In the rows, zero is written as 128.
which system made each run
path 1, tumo (11 x 20)
[[122 162  78 117 153 133 118 131 119 127 124 108 114 159 158 141  75 105
   70 113]
 [161 123 147 145 122 170 134 107 124 141 126  98 117 176 134 166 109  74
  123 103]
 [168 112 169 124 119 131 133 145 144 158 138 126  82 118 131 186 165 127
  140  99]
 [154 145 113  87 143  84 106 145 148 149 108 169  89 119 144 149 113 149
  131 116]
 [137 150 131  92 148 136  92 116 167 125 134 122 126 174 155 112  81 119
  138 110]
 [129 112 180 111 137 149 115 132 155 123 140  69 111 157 147 147 145 125
   91 125]
 [153  98 160 119 127  93 120 130 122 135  75 137  93 143 124 161 138 124
   99 151]
 [156 118 164 105 127 109 105 112 147 135 115 168 129 159 117 109 103 124
  186 128]
 [118 124 178 100 141 129 109 146 176 123 171 103 129 126 144  98 151 155
  134 137]
 [117 115 130 116 143  90 108 135 129 114  86 111 128 126 138 119 143 145
   62 174]
 [132 108 151 140 118 121 108  93 110 115  84 144 161 176 102 102 102 101
  159 150]]
path 2, beb (11 x 20)
[[126 124  56 138 101 141 138 130  80 115  89 159 112 127 120 136  63 102
  138 127]
 [121 107 180 142 115 184 134 131 121 101 139 115 131 113 124 106  88 111
  171  76]
 [110  97 148 115 129 158 152 145 160 109 124  81 101  84 131 142 175 163
   86 151]
 [147 127  29 130 131 129 156 152 135 144  99 160 113 117 107 133 123 136
  143 160]
 [120 140 120 115 121 160 105 135 140 100 157 139 140 141 155  95  72 106
  187  75]
 [ 89 109 173 105 115 149 119 131 124  90 123  71  96 100 163 161 139 140
   62 111]
 [155 111  73 155 136 136 185 133 108 161  71 148  98 107  84 167 130 131
  113 150]
 [154 135 126 129 140 173 128 132 169 132 158 144 151 152 118  82  94 114
  221  91]
 [ 90 115 162  80 127 135  92 156 165  79 156  68 105 122 189 134 153 147
   73 122]
 [143 122  56 137 132  97 168 135  91 141  54 161  81 108 110 182 123 124
   73 154]
 [163 141 138 151 136 173 139  99 138 143 127 168 156 152  99  92  61  96
  232  73]]
path 3, Leso (11 x 20)
[[122 152  90 170 164 108 208 144 122 150 166 175 148 120  80  87 147 127
  137 146]
 [135 121  96 146  75 153 133 118 112 147 192 126 163 125 114 113 161 121
  174 190]
 [123 108 106 154  73 133  97 186  65 138 160 110 116  75 144 136 128 142
  112 144]
 [133 153  90 155 134 120 164 154  74 172 137 162  98  88 100 146  91 142
  118 107]
 [147 153  91 150 139 174 157 122 138 192 175 113 137 135  92 133 115 139
  156 133]
 [144 125  90 153 114 166 121 174 134 140 176  78 137 115 153 144 176 123
  118 127]
 [153 142  76 141 101 115 126 152  98 136 137 151 107 104 160 176 142 102
  125  94]
 [151 163 112 120 112 156 108 101 116 178 145 130 109 127 129 167  79 133
  156  89]
 [140 147 133 131 153 171 117 138 152 161 147  63 116 128 140 158 130 146
   93  98]
 [159 142  89 142 155 117 141 147 145 127 113 121 122 152 153 169 171  92
   98  93]
 [163 146 123 111 114 132  94  99 148 138 137 147 130 162 158 156 119  94
  176  90]]
path 4, mamer (11 x 20)
[[109 132 154  96 130 109 128 116 170  68 154 159 156  90 165  40 136 126
  140 151]
 [ 77 130 118 117 122 158 103  83 134 107  83  86 160  84 120  99 110 183
  102 161]
 [ 68  93  92 141 133 149 144 145  92 110  70 119 116 174  68 148  88 141
  130 133]
 [ 95  91 141 115 115 121 179 150 119 104 186 159 103 188 101 128 142  96
  170 153]
 [129 102 147 115  76 125 131 142 122  93 185 129 125  77 171  94 165 117
  118 185]
 [104 140  84 137 109 127 111 124  97  89  84 136 154  48 153  87  91 143
  102 127]
 [ 47 155  96 126 145 153 149  89 114 115 112 137 145 136  83 135  87 158
  154  86]
 [ 90  96 138 118 104 160 171 127 116 136 165 102  84 157  92 193 158 133
  136 142]
 [165  92 103 129  79 121 152 176  95 111 153 153  80 107 159 140 131  75
  119 161]
 [137 166 100 128 118 131 128 122 130 102 163 166 158  69 174  67  99 107
  153  97]
 [ 82 163 128 127 135 175 132  77 152 124 125  88 152  66 128 141 139 179
  116  85]]
path 5, rud (11 x 20)
[[110 161  97 158 138 156 123 106 113 104  98  90 160  96 159 140 125 119
   77  74]
 [114 130  95 128 137 137 150  96 113 139  70 137 105 176  92 193 106 119
  129 112]
 [151  97 156 128 123 156 141 156 140 168 161 134 102 169  83 143 117 136
  200 124]
 [163 134 167 129 130 146 142 166 153 142 200 109 105  76 166 119 152 124
  118 108]
 [164 170  78 118 144 115 117 119 145 116  98 141 123  86 186 122 107 105
   84 103]
 [122 135 105 136 145 151  93  93 141 123  55 117 165 169 108 129  90 135
  163  94]
 [104  99 195 124 139 162 146 120 142 146 132  84 105 160  83 177 156 156
  134 115]
 [168 119 144  91 138 101 170 167 155 149 162 156  50 117 139 143 136 124
  107 155]
 [183 141 113 122 138 119  95 150 168 114 131 157 155 109 174  52 102 109
  163 122]
 [101 140 155 138 132 161  87  80 146  95  93  69 187 107 154 120 150 143
  102  94]
 [ 92 114 124  96 139 111 148 103 122 126  65 122  76 145 100 195 127 151
   72 145]]
path 6, lora (11 x 20)
[[121 173 134 108 164 110  52 123 137 180 167 112 157 211 120  96  59 156
  141 128]
 [ 92 120 209 148 144 140 151 169 128 124 224  83 133 147 127 131 188 125
  118  88]
 [169 138 148 143 117  60 136 101  94 153 104 157 102 127 148 208 194  96
   68 125]
 [178 161 141 138 133 106  53  93 107 180 101 157 168 186 119 105  48 118
  179 111]
 [100 119 225 120 148 157 128 161 173 134 209  95 134 112 111  95 158 181
  173  91]
 [125 140 128 109 145  57 156 136 126 148 131 136  75 116 149 202 210 141
   29 148]
 [161 169  92 153 135  92  72  92  78 162 106 156 168 229 132 117  45  70
  131 134]
 [112 104 240 153 114 186 121 140 143 119 200 100 167 121 105  81 149 139
  217  75]
 [137 117 159 100 132  63 154 140 142 147 106 145  59  49 141 209 235 178
   51 141]
 [162 191  50 120 161  64  72 104  92 180  88 173 143 223 134 112  22  97
   97 159]
 [ 89 115 214 158 127 208 126 137 147 105 235  80 201 170 103  50 125 117
  224  82]]
path 7, Leso (11 x 20)
[[157 167 187 131 122 136  92 122 107 181 193  94 114 112 162 140  94 130
   92  92]
 [172 174 123 156 176  99 134 122 129 183 116 110 130 125 142 156 155 127
   48 116]
 [167 166  90 141 152  97  91 120 140 169 133 145 168 204 129 140 138 105
  153 113]
 [124 147 180 106 112 122  72 125 139 136 207 102 139 158 171 138 148 124
  140 105]
 [146 146 155 115 132  83 118 117 110 134 123 117  98 116 177 162 148 112
   35 135]
 [175 163 115 140 161  90 101  99 115 165  86 162 146 183 120 120  79 102
  125 119]
 [121 152 202 127 151 135  88 110 158 146 178 100 174 162 129  94 134 144
  159 101]
 [117 123 161 118 137  77 127 131 139 109 136 109 125 120 162 149 218 128
   48 157]
 [160 135  95 122 124  57 104 116  95 132  83 195 126 183 130 124  90  90
  130 158]
 [117 147 209 118 132 141  84 105 132 146 182 123 160 148 122  66  63 145
  172 112]
 [105 128 180 141 152 105 153 127 136 117 138  86 138  82 141 119 204 155
   30 159]]
path 8, beb (11 x 20)
[[119 131  62  77 146  94 101 183 162 173 163 133  96 164 115 137 138 186
  132 191]
 [138 169  88 114 137  90 131 146 102 119 169 181 105 155 169 101  58  76
  116 110]
 [140 139 194 146 111 149 120  67 107  89 110 103 149 114 173 125 114  73
   93  81]
 [133  93 160 161 131 142 124 116 123 146  55  89 144 114  87 167 179 163
  108 137]
 [125 123 102 127 159 112 152 162 157 168 138 165 127 159  65 120 144 169
  191 146]
 [117 148 132  74 129 113 115 135 161 109 207 141 116 160 170  92 106 113
  141 142]
 [143 129 128 129 105 106 105 121  93 104 103 113 114 108 186 136 114  93
   44 145]
 [153 131 127 186 134 128 145 103  86 142  52 151 158 105  89 130 120 118
  141  97]
 [ 95 123 180 125 140 159 125 108 165 132 151 112 162 149  87 108 145 165
  194 110]
 [ 96 111 119  87 124 108 123 163 145 127 174 101  92 148 137 140 162 158
   90 193]
 [170 142  63 139 119  88 147 148  89 137 122 191 109 120 145 117  96  84
  117 151]]
path 9, tumo (11 x 20)
[[ 54 115 169 129 139  96 148  93  90 142  92 130 128 139  51 144 129 189
  101 163]
 [127 103 114 125 111 103 169 133 113 139 160 182 124 170  74  82 104 115
  173 222]
 [156 114 137 152 110 126 129 181 145  95 200 133 170 101 167  43 170  98
  152 158]
 [117 149 124 168 124 110  93 116 110 100  90 100 195  44 168  98 179 151
   65 122]
 [ 71 143  96 168 119 140 113  62  70 139  59 126 187 136  66 142  98 160
  139 122]
 [ 75 114 128 153 121 158 193 143  97 151 201 135 128 164  48 128 126 137
  183 137]
 [142 131  88 142 122  99 195 188 112 126 203 162 100  77 148 105 177 108
   93 173]
 [177 166  46 164 102 115  96 114 102 110  97 156 179  74 194  92 114  84
  116 124]
 [101 160 125 175 122 202  91  92 112 134 128  73 192 117 121 143 113 142
  164  37]
 [ 68 136 116 142 152 145 191 141  98 169 147 100  83 119  67 209 157 181
   80 105]
 [156 136  38 120 120  91 184 143  96 151 131 208  72 160 110 157  91  82
  134 168]]
path 10, Buta (11 x 20)
[[118 126  55 161 138  96 117 187 120  91 125 134 181 128 149  75 165 117
  114 155]
 [ 63 123 114 137  82 133 111 106  75  60 128 142 167 131 141 113 107 100
  151 107]
 [ 84 109 180 139  82 157 140  86  85 139 153 118 133 101  84 152 134 156
  155 134]
 [147 109 102 170 135 141 177 173 107 179 131 131 114 107  67 135 145 153
  140 157]
 [160 145  51 163 134 143 130 175 124 138 154 141 156 130 136  92 113 102
  164 118]
 [114 157 104 141  83 141  85 103 108 108 164 113 177  82 180 112 147 121
  132 115]
 [ 95 118 110 133  81 135 137 102  76 121 100 124 110  67 121 174 133 149
   96 138]
 [137 123  94 132 119 175 163 135 110 164 127 136  81 137  88 162  66 126
  159 120]
 [184 156 123 138 131 158 117 144 157 184 202 104 132 122 150 129 138 125
  148 119]
 [169 149  87 139 120  95 110 140 123 132 116 130 135  71 184 137 172 120
   74 135]
 [123 137  84 107 109 140 112  98 105 101  66 146 109 121 149 148  56 108
  117 106]]
path 11, Buta (11 x 20)
[[166 145  67 122 131 123 128 109 142 199  98 152 105 173  92 223 152 141
  167 117]
 [195 134  90  90 105 109  48 170 155 176 165 142 106 152 166 132 106 136
  175 152]
 [144 170 144 116 125  72  64 151  92 148 162 126 118 100 193 119 102 131
   57 116]
 [115 167 117 131 143 100 124  58  87 140  69 129 127 151 128 168  86 112
   54 116]
 [137 119 137  99 130 164  89  89 152 159  97  90 114 209 105 188 103 133
  152 122]
 [160 119 169  97 143  90  85 183 166 170 163 122  93 153 139 166 181 160
  137 119]
 [162 149 120 115 160  32 120 154 123 136 114 194 113 141 150 105 122 115
   93 142]
 [123 149 144 121 138 122  77  84 117 113  96 124 164 185 144  86  49 102
  114 132]
 [ 78 123 198 123 137 135  88 102 132 128 125  64 146 164 120 161 164 163
   94 109]
 [111 100 129 121 156  69 163 156 132 137  93 167  96 170  78 178 186 146
  126 140]
 [161 112 125 117 139 106 113 158 142 133 138 184 132 199 112  76  82  99
  199 149]]
path 12, rud (11 x 20)
[[ 81 122 154 128 166 128 174 143 146 116 147 140 132 140  79  91 130 155
  146 126]
 [132 118 139 113 113 131 156 119 146 108 180 115 120 144 155 120 166  94
  104 174]
 [155 107  99 123  92 105  89 158 104 103  99 143 124 107 170 119 124 105
  121 148]
 [ 98 129 139 153 121 129 114 108 101 111  89 148 170  99 107 100 111 149
  159  98]
 [ 79 135 132 128 124 153 167  83 119 136 148 105 133 126  94 148 144 151
  108 155]
 [131 106  81 118 120 116 150 180 117 134 150 138  87 150 122 140 127 115
  116 177]
 [145 116 131 154 119 120 118 167 113 104 147 160 153 127 143  83 128  96
  172 106]
 [115 149 152 146  94 150 119  71 104 116 138 104 164  81 154 142 146 120
  113 104]
 [112 140  68 123 121 127 134 115  98 151  91 131 100 116 112 170  99 150
   92 145]
 [123 116 104 149 150 136 148 172 122 144 136 150 132 173  78 106 100 131
  184 119]
 [133 129 175 150 118 156 147 129 135 128 204  96 141 126 146 130 179 100
  131 112]]
path 13, mamer (11 x 20)
[[ 97 133 178 126 150 127 150 103 141 113 123 119 129 125 120 142 154 136
  105 100]
 [152 110 117 127 109 119 133 107 116 147  97 142 111 132 113 156 129 124
  125 170]
 [141 127 108 137 120 130 110 169 112 141 157 141 136 146 127 103  99 123
  168 124]
 [107 139 162 125 146 125 139 140 148 113 163 114 136 108 145 114 160 139
  104 109]
 [134 129 106 124 120 113 126  95 121 122  80 128 127 110 138 147 135 129
   90 152]
 [129 130 105 138 115 138 109 125 104 140 123 146 142 161 107 125  82 121
  175 116]
 [110 119 175 130 137 139 146 154 139 131 180 111 118 128 115 129 155 140
  135 110]
 [149 122 114 122 122 107 144 133 126 124 107 132 104  98 149 140 154 121
   75 163]
 [138 150  77 133 118 124  99 115 113 126 116 157 157 142 137 103  83 108
  159 123]
 [ 89 135 177 130 137 159 126 122 138 128 164  97 144 131 116 129 140 151
  148  86]
 [136 103 142 124 127 117 156 132 122 134  94 119  83 105 122 171 158 135
   72 156]]
path 14, godu (11 x 20)
[[125 137 109 108  89 134 125 153 106 126 149 147  84  17 163 129  96 158
  116 116]
 [120 180  73 140 173 141 179 112 125 124 117 153 135  97 125  84  56 119
   94 105]
 [105 150 103 157 153 183 169  94 164 117 145 100 179 160 110 128 160 109
  157  89]
 [131  94 106 126  91 150 144 151 145 107 128 112 103 100 140 196 212 125
  145 111]
 [188 121  91 106 109 128 134 161 129 143 114 172  63  92 152 146  76 109
  143 121]
 [145 173 149 121 153 182 131 105 154 153 168 105 131 115 142  90  51 124
  131  89]
 [ 92 140 134 133 156 165 155  98 156 104 115  64 136 114 143 160 175 136
   62 100]
 [162  97  80 125 138 123 154 138 146 121  53 145  93 166 114 185 147  96
  128 137]
 [186 109 160 110 112 170 106 141 158 167 162 128 100 163 119 129  84 117
  205 120]
 [124 125 202 102 123 154 116 133 149 124 160  71  98  71 168 126 132 154
   67 121]
 [141 132 104 125 169 101 146 111 129 104  35 133 112 133 137 128 103 106
   44 147]]
path 15, lora (11 x 20)
[[143 124 127 138 145 101 159 153 150 125 165 151 133 154 133 126 187 103
  136 128]
 [131 125 134 115  96  93  83  94 120 110 119 144 147 139 159 146 156 110
  135 135]
 [107 132 170 125 120 122  89 121  99 131 118 126 134 115 124 117  82 151
  131 106]
 [113 138 157 138 158 127 171 136 127 154 151 132 113 113  95 123 120 151
  111 124]
 [142 138  98 138 138 106 147 129 129 152 141 142 134 156 112 142 168 120
  122 158]
 [135 123 116 133 104 114  83 143 114 119 135 139 152 154 144 123 134 111
  161 124]
 [112 128 172 117 109 126 114 126 117 111 146 135 121  92 142 123 123 139
  134 100]
 [122 152 131 128 141 119 147 104 116 155 126 130 114 106 118 144 118 151
   90 134]
 [133 143  94 151 145 130 130 135 118 159 136 125 144 165 104 126 115 126
  135 133]
 [132 113 135 136 116 134 129 153 136 120 162 130 133 135 134 131 163 115
  163 112]
 [138 130 136 110 104 108 109 119 123 124 128 140 112  96 160 152 144 129
  114 127]]
path 16, godu (11 x 20)
[[139 142 110 147 131 185 170  91 143 150 115 111 138  69 106 131 123 146
  134 121]
 [134 117  85 132 159 164 162 169 175 117 105 112 117 102 121 123 148 144
  133 112]
 [139 111 119 102 131 153 150 143 172  90 131 140 100 127 152 124 125  99
  154 106]
 [141 126 136 112  96 178 129  95 136 114 130 113 112 103 156 141 104 107
  135 116]
 [132 130 126 136 134 170 143 116 124 135  90  99 110  96 118 147  94 139
  105 107]
 [138 122 130 126 167 150 167 130 168 135 100 123 110 136 102 131 123 133
  130 115]
 [147 107 140 107 132 156 137 127 180 117 131 111 117 142 138 125 147 120
  143 142]
 [143  99 141 110 107 149 109 139 138 103 110 106 105 117 156 135 116 116
  117 134]
 [136 120 155 125 131 140 130 112 119 123  89 127 109 127 123 128  78 121
  117 114]
 [123 125 158 128 146 149 140  97 148 139 108 112 135 136  99 122 118 146
  131 134]
 [124  99 136 120 132 134 135 143 155 118 108 110 123 132 117 125 158 144
  122 160]]

runs to name
path 17 (2 x 20)
[[153 154  39 188 149  94 146 165  91 184 152 139 161 175 103 136 167 109
  114 155]
 [138 154 153 136 110 103 105 117 125 116 192 169 166 158 164 126 162  82
  196  63]]
 -> beb
path 18 (2 x 20)
[[107 108 164 181 128 147 206  77 114  83 116 149 173 136  92 110 169  76
  155 111]
 [127 108  97 107  50 153 136  91 118 133 161 118 104 103 139 191 176 120
  139 184]]
 -> rud
path 19 (2 x 20)
[[141 129 135  76 110 145 120 116 157 141 159 135  88 131 140 131  89 135
  151 152]
 [130 138 115 132 144 155 123 137 135 108 120  84 133  99 160  99 100 126
   71 129]]
 -> Leso
path 20 (2 x 20)
[[139 159 172 109 147 138 212  93 146 134 168 173  71  92 131 151 104  99
  134  61]
 [195 156  90 132 107 182 156  87 159 187 160 109 116  71 140 154 143 126
  129 156]]
 -> mamer
path 21 (2 x 20)
[[111 125 125 121 134  95  84 184 102 176 126 129 115 100  95 110 104 215
  120 163]
 [ 99 157 142 147 190  85 168 149 139 121 166 150 162 145 113  64 146 136
  103 131]]
 -> rud
path 22 (2 x 20)
[[154 129 142 123 149  76 129 140 132 124  96 174 111 150 136 143 139 107
  124 103]
 [144 152 130 108 114 128  90  89 142 157 150 131 146 157 134 127 106 134
  162 137]]
 -> godu
path 23 (2 x 20)
[[156 100  99  99  80 113 130 143 116 180 170 151  73 152 108 173 144 133
  153 211]
 [200 157 129 137 130 109 106 177 120 158 179 163 121  99 174  69  70  98
  142 111]]
 -> beb
path 24 (2 x 20)
[[165 183 139 134 153 169 125 128 132 171 163 129 115 125 145 123  42 107
  146  40]
 [162 154 115 119 171 175 152 131 185 178 148  63  95 128 143 184 152 140
   76 104]]
 -> tumo
path 25 (2 x 20)
[[144 146  41 119 116 146  98 163 148  97 161 108 141 143 199 127 139  87
  119 118]
 [122 163 129 137  90 142 106  83  83 113 139 132 133 104 172 168 107  90
  127  54]]
 -> Leso
path 26 (2 x 20)
[[115 113  87 129 150 156 180 182 175  90  97 129 102  41 132 146 187 162
  132  75]
 [132 141  27  72 123 125 137 101 153 113  81 163  82 148 153 171  87 108
  118 149]]
 -> lora
path 27 (2 x 20)
[[148 126 114 150  96 158 102 109 131 128 136 126 178 118 135 118 148 117
  194 118]
 [ 94 124 121 119 103 136 113 159 112 115 135 125 108  63 140 151 138 169
  133  90]]
 -> godu
path 28 (2 x 20)
[[114 129 122 121 130  91 168 172 118 117 179 163  97 124 137 133 159 115
  116 127]
 [164 143 104 122 100 133 142  91 115 151 149 148 120 120 139 122  92 100
  131 168]]
 -> Leso
path 29 (2 x 20)
[[ 92 151 192 109 151 101 102 175 129 132 191  99 105  73 165 128 151 183
   72  83]
 [130 179  48 142 145 113 191  72 110 169 111 144 118 103 110 174 145 128
   61 158]]
 -> beb
path 30 (2 x 20)
[[119 108 135  96 108  98  96 164 124 111 116 122  88 101 162 157 151 150
   93 133]
 [135 161 121 128 140 115 126 106 100 139 123 141 124 142 137 102  48 103
   90 130]]
 -> lora
path 31 (2 x 20)
[[121 112 181 137 111 129 141 130  89 120 145 119 101 131 134 148 121 101
  103 111]
 [167 141 150 147 138 108 136  98 120 163  96 144 133 110 122 133 132 125
  106 138]]
 -> godu
path 32 (2 x 20)
[[161 155 132 148 114  75 103 121  74 159 127 145 126 116 155 151 133 108
   79 134]
 [142 172 146 156 148 127 102  99 119 158 138 142 176 138 117  95  89 129
  160  87]]
 -> lora
path 33 (2 x 20)
[[ 86 133  83  96 137 132 120 148 133 131 146  98 100 161 127 158 117 150
   92 148]
 [150 107 130 134 126 121 142 146 100 116 120 138 104 174 137 132  95  71
  106 131]]
 -> tumo
path 34 (2 x 20)
[[175 128 133 165 131 143  67 134 125 177 111  67 159 167 131 164 158 128
  117 125]
 [131 117 167 102 151  87  92 178 135 145 117 125  85 155 130 175 141 157
  115  93]]
 -> godu
path 35 (2 x 20)
[[118 126  57 160 110 133 144 172  96 127 115 166 122 104 106 174 145 132
  189  64]
 [141 137  81  80  75 141 116 118 137 139 165 175  85  96 150 153  93 133
  197 123]]
 -> lora
path 36 (2 x 20)
[[115 133 151 147 115 153 111 110  71 174 129 108 124 132  84 134  56 153
  128 129]
 [136 119 151 160 174 143 167 182 138 161 147  94 121 130  93 121 153 148
  101 128]]
 -> Leso
path 37 (2 x 20)
[[168 123  93 156 147 114 174 109 124 187 101 146 113 203  73 197 166  99
  133 156]
 [208 111 113 127 108 127  48 175 155 149 128 139 147 173 152 110 121 108
  206 125]]
 -> Buta
path 38 (2 x 20)
[[136 134 173 119 113 134  88 124 114 146 132 129 114 111 131 131  83 146
  147 100]
 [125 157 130 133 159 114 138 125 133 169 135 120 121 111 114 136 136 164
   87 130]]
 -> Buta
